In the data rows, the value 128 means zero.
Some points, one per row:
[85, 145, 137, 99, 172, 170, 135, 100, 116, 120, 114, 123, 73, 126, 139, 204, 152, 175, 188, 119, 139, 130, 188, 139, 94, 122, 181, 157, 144, 167, 106, 124]
[109, 133, 121, 132, 145, 146, 133, 76, 111, 122, 134, 119, 83, 118, 162, 199, 132, 148, 192, 143, 105, 121, 172, 137, 107, 119, 190, 145, 94, 143, 108, 122]
[106, 141, 138, 118, 151, 164, 139, 76, 106, 126, 126, 108, 92, 142, 129, 179, 163, 139, 169, 113, 107, 142, 162, 109, 117, 166, 177, 147, 134, 131, 107, 128]
[104, 158, 146, 121, 141, 155, 134, 84, 132, 132, 100, 120, 80, 113, 159, 178, 130, 124, 168, 131, 136, 118, 178, 83, 138, 165, 172, 136, 110, 94, 119, 135]
[113, 144, 152, 103, 104, 141, 127, 84, 131, 115, 104, 116, 100, 116, 152, 173, 130, 129, 153, 118, 125, 99, 153, 121, 138, 163, 161, 142, 116, 103, 101, 124]
[132, 149, 165, 109, 116, 130, 127, 83, 128, 134, 99, 121, 112, 107, 162, 172, 112, 113, 130, 116, 124, 100, 150, 111, 136, 155, 162, 136, 96, 99, 111, 133]
[124, 134, 164, 86, 116, 137, 108, 96, 124, 121, 105, 127, 82, 118, 152, 162, 134, 112, 118, 110, 110, 96, 112, 113, 145, 154, 128, 126, 104, 102, 108, 120]
[100, 149, 167, 93, 105, 129, 116, 91, 130, 127, 107, 112, 119, 109, 153, 146, 110, 102, 108, 115, 139, 118, 125, 125, 140, 139, 129, 130, 94, 113, 110, 143]
[84, 133, 163, 95, 115, 129, 117, 103, 95, 141, 116, 125, 108, 111, 161, 145, 109, 109, 94, 104, 114, 119, 104, 116, 153, 150, 119, 136, 86, 112, 117, 160]
[75, 160, 151, 96, 111, 120, 106, 137, 117, 130, 143, 124, 124, 98, 136, 122, 109, 115, 90, 114, 138, 130, 96, 126, 139, 141, 102, 126, 94, 120, 114, 161]
[88, 155, 141, 104, 113, 108, 108, 137, 131, 138, 132, 135, 109, 110, 146, 108, 107, 120, 102, 117, 111, 130, 84, 118, 129, 130, 99, 134, 100, 114, 123, 161]
[92, 157, 120, 87, 109, 121, 112, 154, 114, 150, 149, 136, 115, 104, 138, 119, 87, 125, 106, 105, 121, 145, 79, 121, 125, 114, 80, 141, 103, 114, 124, 163]
[124, 170, 94, 96, 113, 105, 97, 143, 131, 145, 124, 150, 105, 113, 148, 119, 99, 117, 131, 119, 120, 140, 73, 114, 129, 111, 79, 141, 111, 115, 125, 155]
[132, 171, 97, 110, 115, 97, 109, 145, 148, 141, 135, 142, 108, 105, 136, 123, 78, 118, 121, 110, 116, 150, 82, 107, 112, 107, 83, 135, 104, 99, 127, 173]
[154, 166, 106, 114, 119, 83, 115, 130, 158, 133, 114, 149, 129, 101, 145, 123, 81, 111, 131, 112, 129, 143, 104, 84, 111, 114, 110, 133, 119, 96, 133, 189]
[148, 176, 129, 121, 123, 92, 103, 136, 160, 135, 103, 151, 132, 113, 129, 131, 88, 109, 146, 123, 131, 145, 115, 84, 108, 117, 108, 146, 103, 110, 130, 179]
[141, 163, 129, 127, 117, 83, 107, 132, 170, 122, 97, 123, 140, 118, 127, 121, 85, 106, 139, 115, 123, 144, 127, 95, 111, 128, 114, 137, 97, 123, 132, 174]
[155, 148, 147, 145, 122, 84, 123, 133, 169, 110, 94, 141, 150, 121, 134, 129, 83, 105, 159, 125, 128, 146, 122, 96, 130, 119, 134, 119, 102, 128, 141, 175]
[142, 157, 159, 147, 136, 89, 136, 145, 171, 91, 83, 118, 160, 130, 133, 134, 90, 102, 145, 126, 116, 151, 148, 111, 121, 144, 123, 117, 101, 160, 157, 178]
[145, 134, 151, 150, 140, 115, 135, 133, 189, 93, 71, 114, 163, 154, 108, 132, 107, 91, 134, 125, 129, 126, 172, 125, 124, 125, 175, 115, 141, 159, 160, 177]
[143, 151, 174, 170, 124, 114, 139, 136, 169, 110, 88, 109, 191, 159, 117, 122, 121, 88, 135, 158, 129, 135, 162, 127, 138, 134, 161, 104, 132, 160, 166, 170]
[119, 118, 151, 165, 128, 126, 151, 132, 158, 106, 112, 119, 203, 165, 128, 126, 110, 79, 144, 154, 146, 141, 190, 126, 126, 121, 163, 98, 136, 168, 169, 170]
[121, 124, 149, 174, 120, 158, 161, 124, 153, 108, 86, 102, 207, 176, 108, 118, 122, 75, 119, 158, 143, 126, 190, 127, 142, 126, 163, 100, 157, 180, 171, 151]
[125, 130, 141, 191, 134, 155, 161, 118, 130, 101, 108, 112, 202, 165, 128, 114, 119, 63, 127, 165, 160, 124, 216, 118, 130, 128, 193, 107, 156, 169, 172, 149]
[130, 130, 134, 171, 128, 172, 158, 104, 121, 100, 104, 134, 198, 178, 122, 112, 115, 72, 113, 166, 147, 121, 200, 114, 130, 135, 174, 109, 159, 169, 180, 143]
[139, 121, 128, 167, 131, 175, 149, 101, 120, 104, 103, 119, 199, 173, 109, 111, 122, 70, 99, 156, 147, 116, 192, 132, 120, 134, 167, 121, 170, 159, 177, 146]
[154, 124, 116, 166, 119, 185, 142, 109, 118, 107, 111, 129, 206, 168, 118, 109, 123, 76, 81, 153, 135, 131, 178, 142, 118, 126, 155, 126, 168, 150, 179, 148]
[146, 119, 96, 147, 126, 172, 123, 94, 121, 104, 131, 142, 176, 172, 118, 115, 146, 70, 83, 133, 121, 116, 151, 147, 114, 140, 122, 127, 161, 152, 172, 143]
[143, 110, 111, 152, 116, 164, 120, 102, 131, 125, 125, 122, 167, 148, 102, 119, 138, 70, 66, 141, 125, 143, 138, 147, 98, 111, 114, 127, 141, 138, 172, 150]
[133, 100, 100, 140, 117, 162, 115, 100, 122, 148, 139, 115, 143, 149, 105, 120, 153, 89, 61, 126, 109, 140, 132, 162, 117, 134, 101, 132, 160, 148, 162, 156]
[126, 92, 91, 129, 115, 147, 98, 116, 133, 167, 144, 113, 133, 122, 108, 128, 152, 95, 62, 133, 117, 157, 115, 150, 96, 128, 113, 133, 116, 146, 150, 137]
[141, 96, 133, 140, 108, 120, 128, 122, 106, 168, 181, 107, 154, 145, 103, 127, 188, 100, 68, 110, 111, 136, 115, 151, 112, 135, 105, 128, 126, 145, 142, 136]
[128, 108, 133, 98, 123, 121, 136, 140, 130, 183, 187, 135, 149, 129, 113, 123, 175, 134, 106, 125, 125, 127, 134, 175, 105, 100, 123, 126, 114, 151, 113, 135]
[88, 113, 106, 162, 108, 129, 148, 140, 137, 169, 163, 110, 158, 109, 96, 126, 207, 116, 94, 121, 137, 119, 95, 180, 113, 133, 119, 126, 106, 166, 67, 92]
[152, 103, 162, 137, 129, 76, 178, 142, 118, 177, 155, 129, 147, 76, 111, 107, 163, 139, 111, 138, 156, 111, 140, 58, 116, 130, 147, 109, 128, 81, 58, 109]
[141, 107, 138, 135, 119, 123, 130, 181, 101, 198, 152, 109, 151, 135, 113, 119, 159, 135, 93, 117, 150, 80, 132, 71, 142, 95, 121, 101, 64, 83, 75, 116]
[166, 122, 130, 118, 105, 99, 145, 166, 110, 180, 177, 143, 125, 115, 126, 122, 176, 164, 97, 104, 152, 124, 97, 108, 124, 120, 129, 119, 92, 121, 109, 114]
[180, 113, 141, 109, 120, 123, 154, 173, 84, 192, 170, 135, 135, 118, 112, 88, 160, 174, 118, 125, 152, 118, 88, 111, 138, 137, 120, 101, 106, 110, 120, 122]
[186, 85, 172, 113, 134, 126, 143, 181, 93, 167, 153, 142, 144, 112, 101, 92, 157, 196, 149, 103, 153, 112, 102, 125, 147, 135, 114, 100, 101, 145, 129, 94]
[184, 105, 173, 98, 155, 142, 151, 157, 120, 138, 138, 123, 146, 124, 129, 94, 126, 197, 164, 125, 177, 117, 78, 154, 154, 146, 132, 112, 96, 167, 148, 106]
[169, 105, 150, 94, 176, 149, 145, 170, 144, 126, 125, 91, 148, 150, 148, 102, 106, 193, 146, 117, 138, 128, 94, 183, 163, 131, 134, 122, 119, 179, 107, 120]
[144, 104, 153, 89, 186, 141, 149, 146, 121, 116, 110, 105, 132, 162, 140, 113, 115, 191, 162, 141, 116, 136, 135, 194, 157, 146, 110, 145, 147, 200, 133, 126]
[131, 114, 139, 93, 173, 145, 152, 144, 133, 90, 141, 110, 134, 154, 149, 140, 130, 176, 158, 125, 126, 133, 127, 209, 152, 117, 148, 134, 132, 200, 126, 136]
[98, 136, 173, 136, 184, 151, 142, 124, 147, 90, 123, 102, 113, 162, 145, 140, 134, 167, 182, 129, 121, 145, 173, 154, 163, 115, 157, 125, 157, 190, 120, 134]
[89, 125, 143, 124, 185, 161, 160, 111, 142, 105, 116, 115, 121, 164, 161, 137, 118, 169, 166, 144, 122, 130, 184, 179, 142, 110, 166, 133, 150, 189, 106, 111]
[161, 132, 167, 128, 136, 132, 102, 175, 130, 140, 157, 172, 90, 111, 107, 157, 173, 138, 121, 150, 125, 147, 68, 151, 97, 117, 106, 121, 89, 118, 166, 127]
[147, 144, 151, 112, 122, 132, 121, 175, 115, 134, 133, 146, 84, 109, 124, 170, 148, 123, 128, 163, 132, 154, 104, 148, 97, 139, 143, 113, 104, 89, 162, 146]
[142, 105, 146, 116, 121, 137, 114, 155, 130, 115, 136, 128, 104, 111, 110, 172, 150, 142, 132, 142, 118, 135, 100, 145, 105, 138, 132, 116, 85, 94, 164, 136]
[118, 125, 165, 113, 116, 159, 119, 179, 133, 121, 134, 125, 112, 131, 110, 172, 151, 148, 145, 148, 119, 147, 86, 143, 116, 136, 113, 137, 87, 100, 168, 126]
[110, 105, 165, 108, 96, 154, 120, 188, 155, 100, 139, 107, 138, 142, 109, 181, 116, 122, 124, 136, 120, 154, 120, 151, 120, 143, 129, 117, 100, 93, 187, 132]
[105, 111, 154, 103, 114, 154, 128, 175, 151, 98, 140, 119, 135, 119, 96, 175, 125, 131, 144, 135, 111, 141, 117, 140, 117, 121, 134, 110, 82, 98, 169, 132]
[93, 108, 150, 114, 107, 162, 131, 182, 143, 92, 128, 100, 134, 125, 113, 181, 114, 132, 139, 147, 124, 135, 123, 146, 117, 137, 130, 121, 90, 101, 172, 132]
[85, 115, 165, 99, 112, 175, 116, 191, 167, 91, 139, 96, 140, 139, 114, 185, 111, 134, 139, 123, 118, 154, 119, 157, 131, 137, 127, 127, 96, 114, 180, 114]
[69, 128, 146, 91, 114, 181, 126, 157, 149, 88, 126, 112, 142, 135, 105, 193, 101, 115, 141, 130, 116, 142, 143, 157, 134, 129, 125, 116, 88, 98, 173, 130]
[80, 128, 138, 95, 118, 179, 134, 171, 170, 106, 148, 124, 158, 139, 118, 179, 110, 125, 129, 130, 106, 133, 132, 145, 145, 122, 121, 113, 111, 121, 158, 132]
[88, 119, 123, 85, 109, 186, 123, 146, 159, 100, 134, 155, 163, 145, 117, 184, 107, 113, 144, 137, 119, 120, 146, 137, 133, 125, 135, 94, 93, 104, 155, 118]
[93, 124, 129, 83, 117, 186, 134, 147, 157, 114, 134, 125, 159, 140, 111, 179, 106, 115, 132, 135, 117, 132, 145, 141, 133, 120, 124, 98, 105, 103, 152, 118]
[115, 124, 125, 85, 107, 182, 125, 143, 160, 117, 143, 145, 176, 150, 114, 171, 104, 103, 122, 130, 123, 123, 145, 126, 136, 122, 129, 93, 116, 94, 159, 110]
[131, 140, 122, 93, 88, 165, 123, 138, 150, 118, 155, 144, 173, 128, 121, 159, 123, 104, 114, 117, 111, 121, 137, 135, 148, 127, 105, 89, 132, 87, 143, 121]
[116, 139, 123, 107, 96, 170, 124, 127, 141, 126, 148, 131, 161, 137, 106, 161, 124, 98, 122, 121, 121, 128, 139, 143, 137, 130, 121, 95, 126, 81, 141, 103]
[119, 126, 118, 102, 103, 164, 118, 139, 136, 121, 149, 142, 162, 138, 108, 153, 130, 96, 111, 117, 106, 123, 127, 136, 142, 138, 113, 103, 124, 87, 134, 111]
[116, 142, 127, 112, 109, 158, 116, 119, 130, 128, 159, 123, 152, 125, 113, 154, 121, 100, 114, 112, 101, 122, 134, 144, 145, 153, 108, 110, 135, 81, 134, 116]
Then 12 other points, each followed by its number:
[111, 134, 119, 98, 101, 155, 108, 138, 99, 126, 160, 119, 136, 132, 114, 139, 136, 99, 92, 92, 103, 126, 110, 155, 132, 148, 99, 115, 130, 78, 136, 124] 0
[104, 149, 111, 108, 95, 141, 119, 124, 110, 117, 169, 119, 122, 123, 116, 132, 142, 102, 99, 106, 106, 134, 110, 154, 141, 145, 99, 130, 130, 91, 124, 111] 1
[99, 132, 116, 118, 104, 128, 110, 120, 113, 116, 156, 131, 145, 137, 93, 140, 158, 119, 99, 105, 107, 129, 98, 132, 121, 151, 103, 154, 101, 93, 133, 120] 2
[102, 151, 107, 108, 108, 110, 108, 133, 110, 109, 168, 118, 112, 120, 107, 116, 167, 114, 96, 96, 121, 135, 88, 145, 131, 146, 99, 157, 104, 109, 117, 105] 3
[102, 168, 110, 117, 109, 97, 116, 117, 122, 114, 163, 124, 101, 108, 110, 124, 151, 120, 102, 102, 110, 138, 90, 147, 130, 141, 107, 157, 107, 96, 104, 105] 4
[124, 159, 122, 123, 97, 106, 105, 146, 119, 105, 155, 125, 117, 113, 123, 108, 142, 111, 84, 108, 104, 147, 81, 142, 106, 131, 100, 160, 105, 98, 129, 103] 5
[125, 163, 129, 123, 110, 84, 117, 128, 136, 106, 163, 127, 104, 96, 117, 106, 142, 116, 98, 97, 107, 145, 76, 127, 114, 135, 98, 167, 107, 95, 110, 94] 6
[140, 158, 132, 128, 108, 82, 117, 132, 117, 108, 145, 141, 88, 101, 124, 99, 158, 123, 109, 113, 126, 153, 80, 135, 114, 109, 104, 170, 109, 90, 98, 105] 7
[166, 156, 145, 123, 107, 79, 114, 150, 138, 103, 140, 133, 86, 96, 120, 106, 156, 137, 121, 101, 127, 155, 76, 109, 108, 113, 115, 161, 124, 103, 104, 96] 8
[154, 151, 136, 149, 109, 87, 100, 128, 137, 100, 128, 129, 95, 93, 135, 130, 140, 124, 123, 123, 120, 161, 90, 107, 108, 119, 123, 169, 115, 94, 115, 87] 9
[168, 146, 139, 135, 113, 86, 121, 131, 138, 99, 149, 131, 82, 106, 117, 117, 155, 133, 132, 117, 131, 151, 84, 103, 110, 109, 137, 167, 121, 96, 100, 87] 10
[164, 132, 153, 167, 121, 82, 122, 142, 146, 108, 122, 103, 131, 125, 125, 126, 130, 121, 122, 142, 119, 144, 111, 81, 113, 141, 157, 176, 125, 110, 131, 112] 11
Which of these numbered points is nearest to each point below, looking only along the 4 directions in which the first points spread most? Its number follows each.
[109, 172, 91, 135, 161, 90, 122, 136, 172, 140, 143, 110, 114, 100, 113, 116, 100, 125, 148, 74, 110, 113, 99, 127, 139, 124, 90, 127, 109, 77, 112, 195] > 9
[136, 123, 89, 108, 133, 98, 179, 203, 144, 152, 155, 103, 128, 132, 126, 123, 123, 182, 102, 114, 125, 145, 78, 93, 132, 104, 119, 135, 121, 80, 141, 99] > 3
[132, 142, 116, 187, 146, 127, 116, 108, 138, 132, 120, 120, 165, 134, 114, 135, 129, 99, 132, 126, 136, 132, 186, 103, 124, 155, 173, 170, 172, 101, 111, 109] > 11
[137, 107, 86, 163, 122, 121, 113, 129, 112, 140, 131, 131, 132, 131, 126, 148, 142, 76, 79, 123, 120, 154, 101, 156, 106, 134, 107, 114, 137, 138, 134, 139] > 2
[134, 145, 99, 153, 110, 176, 125, 135, 92, 101, 114, 119, 141, 118, 129, 153, 129, 82, 107, 133, 117, 133, 148, 118, 112, 132, 151, 119, 125, 91, 156, 98] > 1
[74, 136, 105, 91, 91, 117, 108, 71, 133, 93, 163, 106, 104, 127, 161, 91, 154, 148, 92, 118, 116, 83, 130, 136, 131, 140, 107, 123, 153, 104, 143, 78] > 1
[126, 109, 125, 106, 138, 89, 144, 186, 125, 176, 169, 130, 125, 102, 116, 113, 101, 128, 107, 95, 134, 119, 69, 85, 155, 118, 117, 100, 86, 103, 111, 98] > 7
[117, 126, 105, 96, 126, 71, 179, 192, 139, 176, 178, 95, 115, 106, 141, 129, 151, 176, 102, 133, 141, 164, 98, 75, 135, 99, 87, 113, 127, 84, 140, 121] > 7
[169, 163, 97, 89, 97, 119, 130, 112, 103, 149, 130, 141, 84, 114, 104, 101, 138, 165, 116, 121, 128, 113, 80, 141, 111, 128, 108, 125, 104, 99, 108, 110] > 8
[125, 101, 138, 110, 94, 147, 107, 96, 110, 138, 136, 113, 136, 144, 111, 86, 139, 94, 95, 90, 121, 120, 122, 162, 142, 157, 88, 87, 138, 128, 149, 101] > 2
[150, 163, 112, 84, 106, 126, 131, 108, 98, 148, 138, 134, 82, 118, 111, 95, 137, 162, 87, 123, 123, 121, 81, 142, 110, 122, 112, 124, 110, 89, 104, 115] > 7
[61, 134, 67, 130, 128, 108, 170, 174, 106, 134, 193, 90, 110, 138, 159, 100, 181, 192, 59, 145, 174, 153, 120, 132, 185, 122, 84, 95, 107, 75, 134, 92] > 3
[114, 95, 148, 140, 106, 151, 123, 125, 143, 127, 147, 124, 167, 128, 76, 128, 122, 120, 84, 169, 148, 178, 135, 176, 123, 100, 109, 87, 96, 177, 168, 129] > 0
[114, 135, 114, 186, 160, 144, 142, 86, 102, 125, 131, 126, 149, 147, 118, 132, 127, 121, 146, 149, 133, 132, 203, 117, 137, 116, 169, 139, 174, 152, 113, 90] > 11
[135, 137, 114, 179, 119, 128, 104, 85, 125, 128, 117, 104, 153, 126, 123, 131, 132, 88, 125, 126, 143, 110, 182, 127, 113, 150, 166, 179, 165, 94, 111, 110] > 11
[144, 114, 134, 208, 138, 143, 116, 91, 121, 116, 114, 97, 176, 142, 138, 116, 128, 65, 113, 166, 153, 131, 189, 135, 93, 144, 189, 172, 140, 111, 139, 122] > 11
[138, 126, 103, 181, 142, 130, 105, 90, 128, 128, 107, 109, 149, 126, 132, 142, 127, 95, 129, 129, 140, 126, 187, 103, 115, 153, 179, 175, 163, 107, 110, 109] > 11
[186, 169, 144, 109, 128, 99, 94, 138, 155, 107, 116, 154, 90, 121, 103, 115, 89, 155, 142, 124, 112, 128, 114, 88, 111, 100, 135, 144, 139, 99, 113, 144] > 9
[78, 109, 167, 117, 118, 135, 121, 167, 95, 171, 138, 124, 73, 116, 157, 147, 108, 117, 104, 114, 110, 93, 73, 91, 147, 122, 86, 111, 109, 108, 134, 170] > 4
[149, 95, 108, 111, 130, 100, 113, 141, 98, 166, 100, 192, 65, 117, 124, 116, 122, 150, 160, 95, 115, 131, 90, 104, 118, 123, 88, 140, 146, 97, 136, 120] > 8
[122, 127, 95, 127, 120, 155, 113, 137, 95, 115, 143, 124, 118, 106, 121, 147, 148, 101, 103, 106, 103, 131, 115, 124, 116, 149, 108, 121, 109, 78, 144, 88] > 1
[132, 108, 100, 134, 119, 151, 60, 143, 147, 127, 142, 122, 115, 99, 124, 112, 177, 92, 101, 146, 132, 142, 101, 171, 113, 156, 87, 143, 114, 150, 122, 117] > 2
[111, 146, 152, 184, 124, 113, 147, 111, 161, 123, 103, 109, 198, 144, 101, 100, 146, 78, 117, 118, 154, 129, 175, 104, 122, 127, 159, 129, 156, 126, 147, 145] > 11
[123, 143, 106, 186, 163, 133, 121, 106, 144, 144, 96, 110, 161, 119, 134, 141, 108, 108, 145, 144, 137, 137, 198, 84, 126, 146, 181, 159, 158, 112, 114, 107] > 11
[105, 104, 136, 119, 81, 161, 97, 65, 107, 149, 143, 118, 117, 142, 125, 79, 125, 101, 75, 74, 113, 128, 91, 171, 133, 140, 97, 99, 145, 131, 149, 119] > 2
[172, 121, 179, 100, 125, 92, 95, 189, 156, 127, 157, 152, 112, 144, 110, 123, 102, 151, 133, 139, 115, 150, 89, 122, 150, 173, 83, 86, 145, 152, 145, 136] > 3
[123, 126, 116, 139, 119, 166, 140, 145, 107, 104, 138, 126, 110, 109, 127, 143, 146, 94, 113, 123, 124, 132, 131, 118, 124, 136, 133, 121, 125, 85, 135, 90] > 1
[104, 161, 138, 183, 155, 118, 143, 117, 175, 113, 91, 125, 190, 150, 98, 103, 136, 80, 116, 127, 150, 128, 180, 117, 128, 119, 148, 138, 140, 150, 152, 153] > 11
[152, 110, 126, 99, 148, 87, 134, 174, 116, 171, 149, 123, 119, 96, 135, 92, 103, 142, 144, 106, 136, 124, 76, 109, 139, 122, 107, 96, 87, 111, 91, 114] > 8
[130, 128, 143, 154, 107, 123, 155, 134, 136, 93, 91, 109, 142, 145, 141, 126, 127, 120, 145, 180, 124, 133, 146, 123, 123, 105, 169, 122, 151, 147, 135, 126] > 11
[155, 137, 155, 129, 110, 110, 133, 119, 137, 104, 96, 128, 128, 138, 134, 119, 107, 113, 141, 149, 115, 114, 136, 124, 114, 104, 169, 125, 150, 145, 138, 143] > 11
[142, 115, 102, 88, 137, 136, 103, 107, 97, 126, 149, 143, 133, 136, 124, 163, 128, 111, 119, 111, 107, 134, 150, 98, 145, 149, 112, 120, 127, 92, 109, 119] > 1
[91, 163, 149, 156, 125, 97, 137, 97, 178, 106, 111, 106, 178, 136, 106, 106, 124, 92, 119, 110, 142, 121, 159, 113, 120, 118, 132, 133, 107, 125, 134, 158] > 11
[75, 151, 106, 116, 144, 110, 135, 154, 130, 176, 139, 135, 84, 111, 157, 127, 70, 122, 126, 89, 105, 120, 80, 121, 145, 110, 103, 94, 131, 98, 107, 178] > 9
[179, 185, 128, 96, 98, 103, 88, 125, 131, 120, 127, 158, 85, 110, 94, 107, 107, 121, 118, 133, 115, 118, 97, 107, 109, 111, 121, 158, 138, 88, 101, 151] > 9
[121, 126, 97, 141, 102, 163, 141, 139, 110, 151, 133, 128, 149, 121, 139, 112, 110, 83, 98, 120, 111, 114, 129, 126, 122, 124, 121, 119, 125, 117, 152, 114] > 2
[189, 179, 120, 105, 133, 93, 110, 151, 156, 108, 139, 154, 73, 112, 108, 109, 97, 149, 130, 122, 121, 133, 96, 93, 120, 107, 116, 147, 135, 85, 103, 150] > 9
[120, 127, 113, 133, 93, 164, 127, 155, 125, 168, 143, 125, 144, 114, 131, 114, 120, 87, 91, 117, 105, 125, 118, 131, 118, 118, 96, 118, 122, 110, 146, 102] > 2
[160, 188, 114, 104, 100, 94, 97, 129, 139, 114, 157, 140, 74, 113, 120, 96, 134, 131, 108, 115, 121, 113, 78, 108, 113, 130, 123, 155, 141, 82, 96, 137] > 7
[149, 164, 96, 104, 118, 84, 113, 147, 107, 130, 154, 142, 73, 103, 110, 115, 145, 158, 114, 108, 112, 120, 72, 112, 127, 125, 111, 157, 105, 98, 90, 124] > 8
[125, 158, 106, 102, 114, 90, 118, 127, 108, 135, 139, 128, 79, 105, 107, 125, 150, 151, 109, 103, 117, 107, 73, 113, 140, 132, 107, 153, 101, 104, 90, 117] > 8
[131, 129, 112, 156, 144, 147, 126, 80, 110, 120, 130, 115, 139, 151, 133, 127, 133, 112, 137, 130, 136, 116, 184, 119, 117, 135, 157, 146, 175, 128, 122, 90] > 11
[120, 131, 102, 136, 102, 166, 150, 135, 111, 141, 129, 133, 142, 126, 136, 116, 120, 86, 96, 123, 115, 124, 134, 126, 117, 122, 120, 117, 133, 114, 149, 109] > 2
[106, 154, 109, 99, 114, 81, 125, 131, 105, 140, 150, 119, 89, 109, 123, 126, 153, 143, 120, 106, 134, 108, 79, 136, 143, 136, 109, 134, 77, 123, 91, 108] > 8
[175, 114, 104, 200, 143, 159, 142, 97, 130, 167, 148, 172, 139, 93, 205, 153, 87, 99, 166, 192, 155, 159, 122, 180, 80, 118, 91, 142, 104, 175, 80, 170] > 11
[102, 160, 115, 122, 145, 101, 134, 142, 161, 130, 117, 114, 126, 98, 132, 127, 98, 119, 140, 93, 109, 146, 100, 121, 121, 89, 80, 112, 94, 98, 132, 179] > 9
[112, 115, 109, 116, 111, 106, 142, 173, 147, 188, 125, 136, 182, 100, 155, 134, 98, 194, 134, 80, 175, 105, 74, 106, 175, 88, 149, 122, 162, 148, 134, 154] > 10
[72, 142, 137, 108, 116, 102, 128, 130, 130, 132, 144, 110, 97, 115, 129, 132, 157, 138, 112, 110, 119, 98, 85, 136, 154, 143, 115, 133, 90, 113, 108, 97] > 4
[166, 188, 118, 99, 101, 93, 95, 124, 128, 118, 128, 144, 75, 108, 105, 109, 112, 116, 117, 136, 120, 122, 90, 112, 110, 109, 117, 156, 123, 87, 98, 144] > 9
[159, 103, 114, 87, 130, 71, 149, 132, 111, 156, 102, 173, 81, 120, 133, 111, 122, 150, 157, 99, 140, 123, 81, 95, 133, 119, 90, 127, 128, 106, 127, 131] > 8
[100, 147, 103, 98, 93, 111, 77, 119, 103, 108, 155, 113, 82, 127, 128, 106, 137, 135, 73, 116, 111, 109, 84, 106, 119, 147, 104, 141, 118, 92, 121, 124] > 6
[117, 98, 110, 121, 136, 150, 107, 138, 93, 128, 149, 138, 109, 125, 131, 134, 148, 92, 101, 138, 133, 128, 112, 122, 118, 150, 106, 99, 80, 104, 141, 108] > 2
[134, 132, 102, 255, 100, 128, 136, 105, 143, 135, 135, 121, 126, 147, 163, 135, 171, 133, 96, 182, 185, 144, 159, 234, 128, 144, 191, 177, 155, 173, 107, 161] > 11
[147, 104, 128, 167, 140, 113, 132, 68, 161, 152, 112, 144, 126, 120, 170, 139, 119, 169, 98, 177, 129, 186, 180, 219, 118, 138, 130, 159, 163, 166, 115, 190] > 11
[118, 147, 148, 181, 104, 118, 143, 94, 153, 121, 124, 130, 193, 157, 98, 97, 146, 83, 110, 110, 138, 116, 179, 130, 129, 142, 150, 145, 172, 142, 142, 123] > 11
[183, 140, 124, 103, 110, 120, 129, 118, 108, 127, 111, 151, 85, 146, 118, 96, 119, 166, 147, 127, 115, 107, 95, 153, 105, 135, 137, 118, 136, 125, 101, 132] > 10
[92, 132, 113, 103, 91, 113, 126, 100, 142, 134, 151, 106, 118, 140, 119, 84, 144, 158, 84, 101, 118, 87, 99, 141, 128, 131, 117, 113, 101, 105, 114, 85] > 3
[130, 175, 101, 90, 96, 83, 84, 130, 103, 116, 151, 143, 74, 114, 109, 106, 129, 123, 95, 115, 106, 118, 80, 114, 107, 125, 99, 160, 121, 84, 94, 123] > 6
[133, 139, 149, 143, 122, 117, 132, 119, 147, 117, 80, 131, 139, 129, 111, 136, 109, 126, 156, 153, 123, 127, 173, 98, 112, 100, 188, 129, 157, 131, 142, 144] > 11
[178, 160, 122, 98, 116, 126, 121, 116, 110, 132, 106, 149, 74, 131, 114, 100, 108, 174, 134, 124, 116, 104, 87, 138, 110, 117, 119, 114, 130, 127, 107, 131] > 10
[89, 160, 214, 158, 153, 152, 151, 130, 216, 215, 181, 119, 196, 140, 221, 156, 147, 170, 144, 128, 169, 177, 144, 111, 219, 139, 216, 187, 246, 158, 163, 220] > 11
[132, 135, 108, 142, 119, 168, 118, 134, 98, 115, 131, 131, 113, 108, 128, 146, 143, 95, 112, 119, 112, 134, 129, 125, 122, 145, 119, 112, 115, 84, 147, 97] > 1
[78, 144, 118, 160, 130, 133, 163, 111, 105, 97, 112, 104, 141, 140, 161, 111, 105, 139, 151, 153, 109, 108, 184, 125, 112, 113, 174, 125, 127, 136, 142, 129] > 11
[84, 145, 115, 124, 133, 121, 130, 150, 117, 166, 130, 132, 76, 106, 146, 134, 86, 121, 109, 104, 111, 106, 81, 110, 153, 97, 89, 97, 123, 114, 115, 156] > 9
[200, 99, 171, 77, 119, 88, 78, 176, 161, 164, 142, 140, 98, 147, 110, 129, 129, 142, 118, 133, 112, 132, 83, 124, 123, 171, 79, 109, 127, 132, 146, 119] > 3
[120, 104, 137, 139, 185, 134, 134, 101, 148, 106, 114, 108, 147, 140, 131, 124, 87, 129, 141, 140, 128, 128, 190, 154, 161, 130, 123, 139, 131, 150, 120, 131] > 11
[95, 154, 124, 144, 113, 131, 161, 108, 110, 81, 107, 113, 124, 120, 131, 132, 128, 99, 139, 142, 118, 131, 163, 130, 95, 104, 176, 127, 153, 132, 135, 118] > 11
[151, 128, 127, 113, 190, 123, 160, 98, 116, 99, 125, 107, 166, 114, 139, 108, 81, 238, 161, 68, 164, 86, 101, 146, 174, 94, 89, 90, 88, 139, 144, 145] > 10
[145, 100, 119, 95, 125, 85, 137, 131, 127, 163, 90, 183, 69, 120, 147, 118, 133, 142, 149, 122, 129, 120, 89, 107, 117, 102, 100, 112, 140, 126, 119, 113] > 10
[189, 105, 135, 116, 150, 116, 137, 144, 141, 172, 105, 181, 104, 116, 134, 153, 128, 147, 134, 132, 164, 128, 114, 119, 128, 124, 91, 112, 87, 164, 117, 138] > 10
[127, 155, 156, 142, 98, 183, 135, 117, 119, 124, 138, 139, 83, 117, 151, 154, 142, 116, 106, 134, 115, 104, 110, 92, 142, 125, 122, 157, 125, 115, 108, 133] > 9
